One hidden turn or mirror swaps the rows below in pairs. Which row is each named row swapped with?
The rows were stretched afterwards, more along some directions than others.
K917: [ -8.3  11.0  26.5  34.7  -1.2 -13.3  -7.4  -6.1  13.4  -4.6  17.5  -9.6
 -11.1 -18.7  -2.6   4.2]
K292: [  4.6   7.0  11.7  -3.8   9.5  18.0  16.6 -29.0  -2.5 -16.1  24.0 -10.1
  -4.0  26.8 -21.6  -2.2]
K160: [ 17.4  10.7   0.6  18.7  27.5   0.1 -16.9  -3.2  14.2   2.5  14.3   9.1
  -4.2  13.5 -15.1   1.0]
K463: [ 31.9  11.7   3.3  18.2  26.3   4.5 -19.7  -9.8   9.4   4.0  16.7  14.7
  -4.1  15.9  -6.6   7.9]
K66: [  4.0   6.5  13.5   2.4  11.0  15.5  17.7 -28.2  -1.8 -12.3  19.9 -13.1
  -2.6  21.1 -22.4  -0.3]
K544: [ 34.9  13.7  -1.1  35.1  26.4  -9.4 -22.1  -9.2   7.7   2.4  17.6  -0.7
  -3.8  10.4  -6.2   1.2]
K546: [ -1.1  11.2   9.5  -1.0  16.3  15.3  16.4 -25.3   6.5 -14.8  19.4 -12.2
   0.0  21.4 -21.8  -1.3]
K81: [-17.6  11.8  24.2  36.7  -3.4 -15.6  -4.3  -7.6   9.1  -9.8  13.6 -16.0
 -12.4 -19.5  -6.0  -1.7]
K488: [  4.0   7.7  12.8   0.9  10.7  14.7  13.8 -29.8   2.0 -17.0  21.9 -19.7
  -2.3  29.7 -23.5  -4.3]
K733: [  2.2 -20.0  -2.2   1.5 -20.1  -4.2  -1.9 -18.3 -20.5  -2.4   3.5 -18.4
 -30.5  14.3 -14.2   3.4]
K947: [ -0.2   3.8   6.8  -4.2  10.2  18.0  14.8 -28.0   0.0 -14.7  21.3 -12.4
  -2.7  31.2 -23.8  -2.6]
K349: [ -9.6  12.4  27.0  41.4   0.8 -20.6  -3.6 -10.3   9.1  -9.0  15.4 -17.3
 -13.7 -18.4  -4.0   0.4]
K727: [-15.7  13.1  24.6  33.9   3.4 -15.6  -1.2  -8.1  12.4  -7.3  12.7 -16.8
  -9.9 -21.6  -4.1   1.3]
K108: [  6.8 -16.4  11.5   9.9 -15.6   5.6  -8.9 -27.7 -21.5   4.1   0.4 -27.9
 -28.9  15.7 -13.1   5.9]
K74: [ -1.3 -20.4  28.4  16.1  -6.0  -1.7   5.9 -26.9 -31.7  -5.1  17.4 -34.1
 -29.9   4.6 -16.4  -7.4]
K397: [ 31.5  12.8  -3.2  30.5  25.4  -1.8 -19.6 -13.3   9.0   0.5  18.9  -0.3
  -3.9   8.2 -13.4   0.3]
K890: [ 26.0   6.3  -4.2  25.3  28.1  -1.0 -10.1  -6.8   6.3   1.0  17.5   6.0
  -5.6  13.4 -13.3  -3.7]
K757: [  5.2   5.0   9.1  -4.0   5.3  15.2  17.2 -27.1  -1.7 -14.9  19.7 -12.4
  -2.2  28.5 -19.0  -2.7]
K603: [  8.3 -16.2   1.3   3.9 -15.4   5.3 -12.4 -16.4 -23.2   6.7   1.1 -19.4
 -23.7  13.5 -12.9   9.5]
K556: [ -9.4  12.9  27.7  37.7   3.5 -16.2  -1.8 -10.4   6.9  -6.3  14.3 -15.8
  -8.2 -20.4  -5.0   0.7]
K697: [ 19.3   8.7  18.7  19.2  24.7 -19.1  -2.2 -16.1   3.2 -10.1  12.1  -4.4
  -5.0   8.2 -12.0   7.0]
K567: [  8.7 -12.6   0.6   2.9 -16.1  10.5 -10.9 -25.0 -19.7   5.0   4.8 -19.2
 -22.5  10.2 -18.2   7.4]
K931: [ 15.5 -15.1  -0.6  -2.5 -15.3  12.9  -7.4 -24.2 -23.0   6.7   5.0 -16.4
 -22.4  20.6 -14.6   9.8]
K819: [  1.5 -17.3   3.6   1.3 -14.5  14.6 -11.3 -21.9 -25.8   4.5   4.3 -19.6
 -24.9  11.6 -20.2   3.8]
K817: [ -6.0 -18.7  10.5  -4.0 -20.6   6.8  -2.5 -16.4 -22.3   1.3  -1.4 -26.2
 -26.0   7.5 -14.3  -3.0]
K85: [ 35.7   6.9  -4.8  24.8  25.2  -1.4 -16.5  -5.8   3.6   0.2  16.9   0.3
  -3.9  16.5  -8.2   0.5]
K998: [ -8.2  11.0  23.3  40.9   0.9 -18.2  -6.3  -8.3  10.0  -5.1  16.2 -12.7
 -11.1 -14.9  -3.1   1.4]
K494: [-11.8   9.5  23.7  38.6  -2.0 -22.0  -4.2  -4.8  13.2  -8.3  12.0 -14.9
 -11.7 -21.2  -0.2   0.5]
K389: [  5.4 -22.8  24.5  21.6   0.7   1.0   4.5 -28.8 -29.0  -2.4  23.9 -28.4
 -30.4  10.7 -18.9  -3.7]
K763: [ 20.6  10.4  16.5  20.3  29.7 -13.0  -2.5 -14.1   7.6  -6.6  16.3   3.1
  -5.7  10.8 -15.6   7.9]
K558: [ -6.2 -17.1   4.7  -1.8 -21.1   1.2  -5.1 -17.2 -26.1   4.0  -6.1 -21.1
 -24.3   5.5 -14.0   4.1]
K427: [-15.0  13.1  26.1  39.6   0.7 -18.7  -6.4  -4.9   9.6  -9.5  12.4 -18.2
  -9.8 -19.8  -3.7  -2.6]
K415: [ -0.6 -13.2   1.3   2.5 -18.2   5.5 -15.0 -24.2 -22.0   3.4   1.7 -20.8
 -23.3  14.3 -15.5   5.9]
K378: [ 34.6   7.3  -6.4  26.8  21.0  -0.5 -14.3  -9.5  13.0  -0.8  18.2   6.4
  -6.8  13.5  -8.6   1.6]
K642: [ -1.0   5.8   8.5  -4.0   4.5  19.0  17.6 -24.2   1.7 -17.1  20.0  -9.1
  -4.1  23.1 -22.3  -3.3]
K426: [ 26.8   7.9  -0.4  26.3  20.0  -3.2 -16.9  -7.0   8.4  -0.7  10.8   1.2
  -7.3   4.9 -11.9   2.1]
K862: [  1.2   1.8   9.1  -6.9   3.1  22.2  17.6 -23.3  -0.7 -13.7  19.2  -8.2
  -5.4  26.2 -21.8   0.4]
K416: [ 21.4   5.7  -5.8  22.8  23.2 -10.7 -13.7  -8.4   1.0  -7.5  21.8   0.4
  -8.9  16.5 -10.8  -7.8]

K389 swaps with K697
K397 swaps with K567
K642 swaps with K81
K757 swaps with K998
K416 swaps with K733
K160 swaps with K817

